The rows of R fall into 4 groups, and each row is roughly a mix of its group's hidden directions.
R (152 x 11):
[[  6  42  26 -53  33 -48  -1  12 -10 -37  16]
 [-29  24  38  10  42  -9 -42 -17 -58 -10  14]
 [ 40   9 -10 -27 -26 -14 -22 -13  72  21 -31]
 [-69 -13 -38  20  39 -22 -19   0 -15  25 -26]
 [-25 -16 -38 -29 -23  21 -33  50  -9 -35  39]
 [-34  34 -17  62  37 -33  -5  26  22  13  18]
 [-19  18 -48 -53   2  12  -9   6 -65  14  -4]
 [-47  -6   5  43 -34  33  19  38  17  -5  47]
 [ 40  24  -9 -47   5 -12  21 -18  58  42   6]
 [ 44 -24   0  33  36 -11 -33 -28 -51  12 -33]
 [ 25  10 -28  47 -43  35  16  11 -39 -11  42]
 [-51   1 -11   1   9  18 -21 -36 -46   6 -60]
 [ 23  48  -6 -70   8  -4  10 -44 -22  14   0]
 [ 20  11  36  29  21   3 -42   4  18  -3 -73]
 [  7  57  -7 -44  10 -28   6   5  42 -29 -43]
 [ -3 -12 -68  -3  38 -57  11  15 -12 -24   2]
 [ 49  35 -24 -36  33   5   8  40  -4 -28  40]
 [ 56 -11   7 -35 -36  20  37 -46  19  19 -14]
 [ 19 -38  77  -2  -1  30   3  26   9  33 -10]
 [ 29  14 -73   1  -4  -9  10 -11 -21 -43  40]
 [-56  -3 -23   2 -16 -24 -46 -16 -48  -9 -36]
 [-34  57 -16  17  59 -21  19  12 -27   4  24]
 [ 14 -18 -13  18 -44  13  46  32 -32   8  58]
 [-20 -29  -9  31 -20  42  -3 -31 -25 -52 -42]
 [ 11 -63  16  10 -15  39 -27  45   8 -32  24]
 [ 11  -7  71 -18   5  36 -29 -18  17  12 -46]
 [  2  17 -31  -4  29  48  40  24  16  -4  61]
 [-45  52 -44 -17  40  -7  20  21 -31  -9  11]
 [ 37  30 -43   5  13  30 -20 -27 -51  17 -35]
 [ -9  38  39  18  68 -30   8  17  36   1  10]
 [ -1  25  -6 -18   7   7  -2 -57 -51 -54 -27]
 [ 15  14 -38 -63 -11   3 -14  45   0  48  -6]
 [-13  47 -25   1  55   1  16 -31 -37 -40  19]
 [ 34  10  18  -6  46 -25 -25 -41  46   6 -41]
 [  6 -42 -37  16 -35  18 -64  22   6 -29  -1]
 [  3  37 -70  -6 -19 -30 -31 -14  39   7 -15]
 [ -3  -6  29   8  39 -44 -19   3  46  61 -10]
 [ 30 -16   7   2 -42 -29  13  58  45  35   1]
 [ 40  24 -16 -27 -35  10  51 -24  15 -50 -16]
 [ 46  -2 -35 -49  23  50   1  20 -27  23  13]
 [-58  38  -1  -8  30 -32 -13  -5 -49  -6 -34]
 [  9   8  22  18  49 -52  -5 -12  16 -15 -62]
 [ -4 -20  29  46 -15   3  29  44 -11 -38  51]
 [ 20   7   2 -18  -5  46  46  30   1 -27  63]
 [-73 -22  29  -3   4   7 -10  -6  -7  53 -32]
 [-30 -16 -50  54  25 -28  -7  31 -31  12 -21]
 [-52  -6  46   1 -16 -14  10  -1 -37 -58  21]
 [ 39   1  37 -39 -64  19  14  -8  30  -3  25]
 [  6  31  -3 -31  12   1 -34 -23 -72 -37  14]
 [-37  -7  -8  38   8 -16 -48 -23 -57  33 -14]
 [ 39 -51  55  47  -7  20  -6   6   8  -5  26]
 [ -5 -32  32  21 -38   6  29  17 -55 -36  33]
 [-22  17 -37 -32 -44  17  24  23 -26 -22  55]
 [ 46   6   4  14 -31  16  13  46 -55 -26  32]
 [-36   0  48 -19 -48   5  23  20 -34 -22  42]
 [ 41  38   5  16  46  -6  50  37  -9 -10  30]
 [ 36  -2 -61 -11 -45  40   5 -21 -21 -29 -12]
 [  2  -3 -28  16   3 -41  19  41  40  14  64]
 [-26   6   2  25 -29  -6  26  -2 -66 -56 -17]
 [-63  19 -25  26  55 -39   7   8  -9  12  -5]
 [-19 -30  41  38 -35 -16 -29  51 -21  26  12]
 [ -5 -17  54 -31 -45 -18  -5 -46 -25   9 -33]
 [ 68 -10   6  -1  34   6  29  24 -12 -33  46]
 [ 39  -2  -2 -34  34 -17 -44 -21  40 -31 -39]
 [ -4 -11 -20  10 -45  28  53  43  10 -16  47]
 [ -7  35  13  -1 -55 -25 -14   1  71  15   0]
 [ 28 -25  24 -32   8  43  14  42  55 -14  19]
 [-14  47 -31 -56   2 -15   9   6  60  11  -4]
 [ -3  -8 -27 -12   3   4 -18   1 -95  14  -8]
 [-11 -48 -43   0 -51  -6   7  25   8  29  47]
 [  7  21 -29 -66  -4 -13 -17 -24  16  41 -45]
 [ -9   7  36  60  29 -39  21  26 -39 -16 -17]
 [-18  43  25   1  14 -56  19 -25 -56 -13 -13]
 [-14  16 -28  -5 -17  56 -27 -59 -38 -17   0]
 [-32   4 -12  22  51 -39 -25   8  -1   3 -64]
 [ 38  15   3 -31 -16 -13   8 -17  74  37 -17]
 [-34 -10 -33 -13  41  35  -4  44 -37  25  36]
 [-71  32 -35 -24   6 -40 -10  16  -4 -26 -10]
 [-79   4  20  49  -6  -2 -20  18  -9 -16  21]
 [-55 -10 -19  30   0  56  27  -1 -22 -19  38]
 [-34   3 -19   8  15  -8  16 -22 -28  80  30]
 [-41 -37   8  37 -54  31  21  -6   5  40  13]
 [-15   4 -52 -41  -7  19   2   0   5 -74 -11]
 [-55  38 -18  54  12 -31  23  24  -7  20  19]
 [-12   2 -28 -59   1 -23 -62  32   1 -21  20]
 [ 32  23  -5  -2  -5   6  59 -51  -6  52  10]
 [ -4  -7  -6   0  48  -9 -11  54  54  31  34]
 [  8  22 -90   6   2 -19  16  16 -30   7  -3]
 [ 40  16  31 -56  12  20   0  -8  58  23   0]
 [  0  22 -21  -6  54  33 -19 -41   2 -21  56]
 [ 27  57  13 -34  31 -43  28 -29   0  28   9]
 [ 38  -4 -15  24  30  59  10  29 -15 -50  15]
 [ -4  51 -12 -28  33  -8  54 -54  11  -4  -4]
 [ 61 -10  52  -7 -43  30 -10   8  33   1   2]
 [-20  21 -10 -12 -60   3  41 -29 -51 -29   1]
 [  5 -47  26  19  -4 -15 -57  13  33  43 -26]
 [-27  22  -2  73  -7  10 -36   9  -5  20 -45]
 [-35 -46  31  20  20 -10 -44 -14 -23 -23 -48]
 [ 54 -16   7 -35 -39  21  31  32  35  28  14]
 [-10  11  77  19  -7  46 -12  -5   1  29 -30]
 [ 22 -46  -7 -26 -73  16  -3 -26  24  -1 -20]
 [  8 -37  -8  -1   4 -44  12  51  47  26  39]
 [-52  41 -53   6  30 -17 -20  13 -38 -13   3]
 [  0 -36   2 -34 -29  12 -23 -19 -60  31 -42]
 [-39   1 -63 -21  14 -12 -37  15 -27  15 -41]
 [-26 -27  38  61 -32 -39 -20  -9  12  10 -27]
 [  3   8  32  -7  22 -10  26 -31   2  85  -2]
 [ 11  29   4  10  41 -61 -14 -42 -33 -24 -23]
 [ 32   3  11  51   3 -11   3 -49  -6  64  15]
 [ 65 -24  10  16  32  48 -45   4   9   1  -6]
 [ -7  56  -4 -42  19 -37  23  -5  48  23 -21]
 [-29  60  14 -17  51 -34  18 -10  -9  33 -19]
 [ 27 -39  21 -22 -48  63   2 -13 -28   8  17]
 [ 22  10  13 -30  -7  -1  25  64 -28 -19  55]
 [-24 -10 -61  -2  -6  -5  34  -3 -48  -7  50]
 [  3  21  13   9   3 -10  33  41  -9  47  69]
 [ 23 -21   3 -10  -5  25  53  10  37  36  57]
 [ 10  -5  68 -12 -25 -12  20 -33  -6 -30 -49]
 [-48 -10  32  65  22  -4   3   2 -50  -2   1]
 [-23 -32 -11 -38 -43 -13  11  19  67   0  22]
 [-59  10   5  23  40   4  36 -11  16  42  37]
 [-38  -7 -18  17 -30  37  29 -30 -40 -52 -13]
 [ -2  -8  29  -5  46  -8 -36  37  43  54   6]
 [ 44  11  60   1  64  11  -4   6  14 -21 -13]
 [-56 -10 -31 -42 -21  11 -14 -51  33   1 -15]
 [ 19  53  -4 -45 -19 -36  22 -26  18 -46 -12]
 [-15 -34  68 -20  -7  -1   5  32  18 -52 -12]
 [-69  14   4 -38  36 -24  -7  47   6  -4   4]
 [-20  28  34  35  26 -24  54 -19 -13  45  17]
 [ 50 -47  -7  30 -22  49 -31   9 -16 -28   7]
 [-16 -22  51  15 -42  21  26  41  13 -16  46]
 [  9  14 -65 -26  15  39   2   0 -21  57   6]
 [-38  30  45   5  30 -51 -13 -10  -3 -48   7]
 [ 18 -50  -8 -11 -38  39 -60 -11  22   5 -21]
 [-48 -27 -14  34 -28  27  -8  40 -50   2  23]
 [ 22  -4 -55  26  12 -33 -11 -31 -45  11 -44]
 [ 44 -32  37  -3 -23  10   1  22  64 -31   6]
 [ 40 -33  -6 -60   2  14 -14 -29 -23 -32 -39]
 [  1 -43  -4  -8 -52   7 -64   8 -14 -23 -31]
 [ 15   4 -23  11   5  48  20 -20 -68 -26  36]
 [-51  32 -23 -15  45  21  19 -36 -24 -27  27]
 [-15  14 -15  18  11 -38   7  24  83 -22  -7]
 [-11 -43  12  12   8  -4 -67 -19  15  -5 -56]
 [-13 -20  20  44  58   2 -52  23 -32 -13  -1]
 [ 47   8  21 -13  30  38  12  43  13  -4  56]
 [ 29 -79 -25 -35  -5 -15  12  29 -17   4   0]
 [-32  14   5   1  36  12  57   1 -45  28  44]
 [-35 -40  39  24  24  18  -8  36 -47 -21  26]
 [-34  10   5  10  51 -20  -9  53  33  15  44]
 [-45  -8  28 -12  44   3 -45 -19  42  33 -20]
 [ 21 -40 -17   9  16  29 -27  53 -58  15   4]
 [-45 -36  41  60 -23  -2 -10 -22  15 -17 -16]]

Each list below has three rows that fit no group; the rest each fit one group, if only roughly. Name those rows in the order they come.
  * j545: [ -4   7 -41 -18 -24   4  22  57 -51  -2  39]
  * j217: [ -5  43  -7 -46   4 -31  -1 -59 -21 -26 -31]
  * j255: [-16  14  43  -8 -18  26  55   0 -14  16  61]
  * j189: [ -5   5 -46  -3 -24  16  30  22   4  16  78]
  * j792: [ 20 -35  -2  43 -40  33  23  56 -15 -24   7]
  * j160: [-50  27  -9  22  15 -55   4   5 -55  21   6]
  * j920: [-19  65   1  10  59  -3 -18 -35   1 -26  -9]
  * j63: [ 49 -24  36  27 -22  10 -13   2  42  54 -10]
  * j5: [ 16 -47 -39  29   1  -1 -42   5 -43 -46  -8]
  * j340: [ 47   4  -3  -8  14  -4 -21 -29   2 -48 -67]
  * j445: [ 32 -12 -44  64  -4 -21  -7  40  11 -10  33]
  * j296: [-30   1  24 -34 -71  26  23 -26   4  25  22]
	j189 j160 j5
  * j949: [-13 -21  12  23 -54  12 -22  11 -71 -24   3]
  * j37: [ 15 -21 -44 -37  -1  49  27 -33 -45 -13 -16]
  * j437: [ 25  -9 -35 -32  -4  -3  37  -3 -69 -39   4]
  * j266: [-54  64  12   3  37 -17   3 -34 -10   0 -22]
  * j68: [ 49 -19  32 -10 -22   6 -29  47  34 -43 -10]
  * j57: [-19  55 -11 -23  13 -58  -2 -50   2  -9 -21]
  * j730: [ -9   2 -50 -33 -36  16  62 -14   0 -20  30]
  * j293: [ 58  51  24   7  35 -11  29  -5  37 -17  -9]
  * j859: [-34  25 -20 -38  -5 -18  44 -13  45  39  30]
  * j485: [  5 -64 -10 -13 -32  53   6  13  -9  29  36]
  * j811: [-47  35  -3 -31  14 -23  13 -20 -69  -1  -7]
  * j210: [-17  37 -20  12   8 -48  12 -67 -30 -12 -20]
  * j493: [-49  50   5 -20  -1 -54  -6   8 -33 -12 -33]
	j68 j811 j493
  * j834: [ 41 -28  -4 -23 -54  29  34 -11 -30  40   5]
  * j433: [ 13  -5  40  -9 -39 -27  -1 -29  60  35 -28]
  * j389: [ 19  31 -15 -17  22 -35  60   8 -21 -40  37]
  * j619: [-33 -29  32 -18 -23  14 -44 -19  -3  48 -43]
  * j753: [ 11  -2  10 -24 -40 -34 -10 -52  26  31 -51]
  * j75: [-33  38 -44 -47  -1   6  31 -41   8  34   8]
  * j440: [ -4  -1 -12  25  34  25  62 -28 -52   6  26]
  * j492: [ 58 -10  28  32  12  30   9  13  52 -36  -8]
  * j83: [ -9  17 -12   4  -5  45  32  22 -22  22  74]
  * j377: [-10   3   9  20  36 -18 -82  20  -5  13 -33]
	j75 j440 j492
  * j74: [ 40  27 -24 -31   3  59   9  -9 -22 -14  49]
  * j944: [  4  19 -31 -72 -46   1   5 -24   6  11  33]
  * j472: [ -1  -3 -53   5  19  36  23  25  -7  28  64]
  * j120: [  4 -29  35  15 -21  -3 -32 -13  30 -19 -74]
  * j491: [ 23 -28  48  24  18  13 -50 -24 -19  41 -30]
  * j79: [ 26  -9   7  41  -2  46   7  34 -59 -32  18]
  * j168: [-14 -16  34  29 -20 -25 -50 -42  27  -3 -46]
  * j683: [ 37   0  68 -21 -21  -1 -13  -1  36 -44 -19]
  * j598: [ 54 -43  38  11 -17  18 -16  18  55   1   6]
  * j568: [ -4  20  40 -31  -5 -41  -3   2  62 -26 -36]
  * j727: [-10  13  38 -22  27  -1  57  33  40  -1  41]
	j120 j168 j683
  * j904: [ 17 -54  21 -12 -12  26 -55   4   4  44 -31]
  * j807: [-36  18 -39   3  -5 -10  36 -13 -40 -61  25]
  * j692: [-23  10  -3  77 -40  -3  23  13 -27 -31  12]
  * j723: [-62   9 -32  27 -20  41  -3   9 -37  18  32]
  * j741: [ -9   5 -76   6  14   6  -8  15 -57  17  26]
  * j121: [-15  -7 -50 -19 -25  30  14 -34 -56 -18  34]
  * j531: [  0 -34  78   5  19   4 -37  32   3 -16 -17]
  * j577: [ 67 -55  14 -19 -22  16 -33 -19 -14   1 -13]
  * j252: [ 11 -14  47 -48 -25 -11 -10 -12  31   6 -61]
  * j942: [-24  37  17 -48  24 -54  43 -10  18 -17  -3]
	j692 j741 j577
  * j673: [-18 -12   4 -29   6 -30 -15 -17  70  53 -12]
  * j608: [ 45 -18  33 -17  31  46 -14  23  47  22  15]
  * j594: [ 35 -18  13 -72  25  33  -6  15  40   4 -11]
  * j720: [ 18  44 -22 -46  36  12  15   3   6  15  62]
  * j642: [ 12  20 -16 -43  14  31  37  -3 -61  25  32]
  * j142: [-58  23 -58  13  20 -42  10  -8   7   1  30]
  * j259: [  1 -30 -24  43  -8  20 -52  -1 -59 -26   3]
  * j172: [ 21 -35  -4 -41 -36  -6 -57   6 -18   8 -47]
  * j888: [-69  14   1 -21 -16 -49  17   7  16  31  32]
  * j14: [ 35  -3 -49   6 -39  17  40 -26  25  29  37]
  * j130: [-26  12 -15 -22   3  24  47   7 -10  43  65]
  * j906: [ 74  23  20  23  23  11  -6  15  37 -36  -8]
  * j632: [-12 -13  62  -3   0 -26 -12 -49  44 -17 -30]
  * j364: [ 28 -30  76  32   2   4  16 -16 -15 -36  13]
  * j281: [-64 -13 -10  -9  29 -57  24  23   9  31   1]
	j642 j172 j130
  * j871: [ 48 -22 -36 -30   9  -1 -51  20  40  19  23]
  * j597: [ -4  36  -2 -23  34 -21  10 -32 -23 -35 -65]
  * j317: [-16 -15 -45  32 -12  12 -21  14 -73  25 -13]
  * j601: [-17 -15  38   1 -52  23  46 -34 -30 -27  23]
  * j667: [-40  12 -19  50  42  -7 -13 -34 -40  33   6]
  * j625: [ 11 -30  63 -23 -13  -8  18 -32  30  46 -22]
  * j503: [ 21  18 -36 -49  -6  15  17  45  56  19  12]
  * j585: [-18  16 -22 -25   2   0  40  34  42  33  57]
  * j376: [  7   9 -49  30 -14 -11 -35  50 -27 -31  38]
  * j455: [ 69 -25  28  21 -21  38  22  -5   8 -38  10]
  * j599: [-58 -33 -10  10  -2  30  17   5 -52  43  16]
  * j854: [-20 -45  41  38  21 -24 -22  43  13 -39  -7]
	j871 j667 j376
  * j23: [ -3 -36 -22  24  10  16 -19 -14 -80   1 -29]
  * j9: [ 26 -18  12 -40 -15  -4  40  58  28  29  33]
  * j283: [ 26 -34  38 -43 -10  49  -5 -17  26  23  39]
  * j446: [ 20 -63  46  47  17  -3  -1 -21  -2  31 -15]
  * j324: [-42 -22  46  20  28 -12  19  41  -6 -16  50]
  * j705: [-19  13 -25 -23 -35  -8  59   8  45  40  23]
  * j891: [-19   7  48 -25   6   0 -42 -14  47  26 -49]
  * j546: [ -3  -6 -40  52  33  12 -10  13 -67  -7 -15]
  * j756: [  3  61 -35  -8  23  -4   1 -32 -46  -3 -43]
  * j216: [ 27  30  34  57  41  16   0 -13  44 -14 -17]
  * j718: [ 50 -31  10 -11  -2  22 -69  17  14  32  11]
  * j525: [-24  16   6 -19  31  23  -2  41  73 -16  25]
  * j685: [ 13 -66   6 -29 -19  55   7  32   6   5  28]
	j9 j446 j216
  * j385: [ -9  14   7 -30  73 -51  17   3  11 -11 -30]
  * j678: [-29  24   5  -5  51 -28 -51  44  15 -14 -28]
  * j897: [ 24 -32  43  13  -9  19 -30 -19  72   6  -9]
  * j180: [-30 -41  -7  26  -8 -15   0  23  -6  80  -4]
  * j261: [ -6 -50  53 -11 -33   8 -22 -25 -21  12 -48]
  * j846: [ 53  -3  42  23  30 -19 -26 -36  -6  10 -46]
  * j124: [-25 -29  67 -30   8  -3  46  24  20  19  14]
  * j860: [ 27 -29  56   6  -6  47 -16   7  43 -28  28]
  * j297: [ 57  21  42  26  34 -18  15 -29 -23  -7 -37]
  * j832: [-21   0 -30  -3  32  28  34  38 -12  16  66]
	j897 j180 j860
  * j606: [-67 -19  -4  29  30  17 -10  11  -5  49  33]
  * j447: [-51  17  12 -11  -4 -39  41  13 -15 -21  58]
  * j298: [-21  44  -7 -28   8 -19  51 -39  31  38  18]
  * j271: [ -8  12  74  14  23 -17 -26 -28  48 -10  -4]
  * j129: [ 34  21   7 -33 -28 -24  -6 -47  11  56 -32]
  * j93: [ 18  50   7 -30  64  -9 -35 -36   7   5 -10]
  * j840: [ 28  19  33  -7 -13  20  24 -26 -34 -73  -2]
  * j338: [ -9 -24 -46 -12 -31  31  34  61 -11   3  28]
  * j349: [ -3  50  26   9  35 -14  20 -53  15   1 -50]
  * j604: [ -7  27 -27 -61 -27  18  41 -30  18  13  35]
  * j415: [-47  -4 -62   6  13  11 -11 -31  -4   8  56]
  * j307: [ 31   5  17 -67   5  24   2 -54   1  20 -30]
  * j342: [-13 -40 -54  20  -3  31 -11  23 -22  10  57]
  * j181: [-35  -7 -35  12 -33  -6 -24  -4 -59  48 -22]
	j447 j840 j349
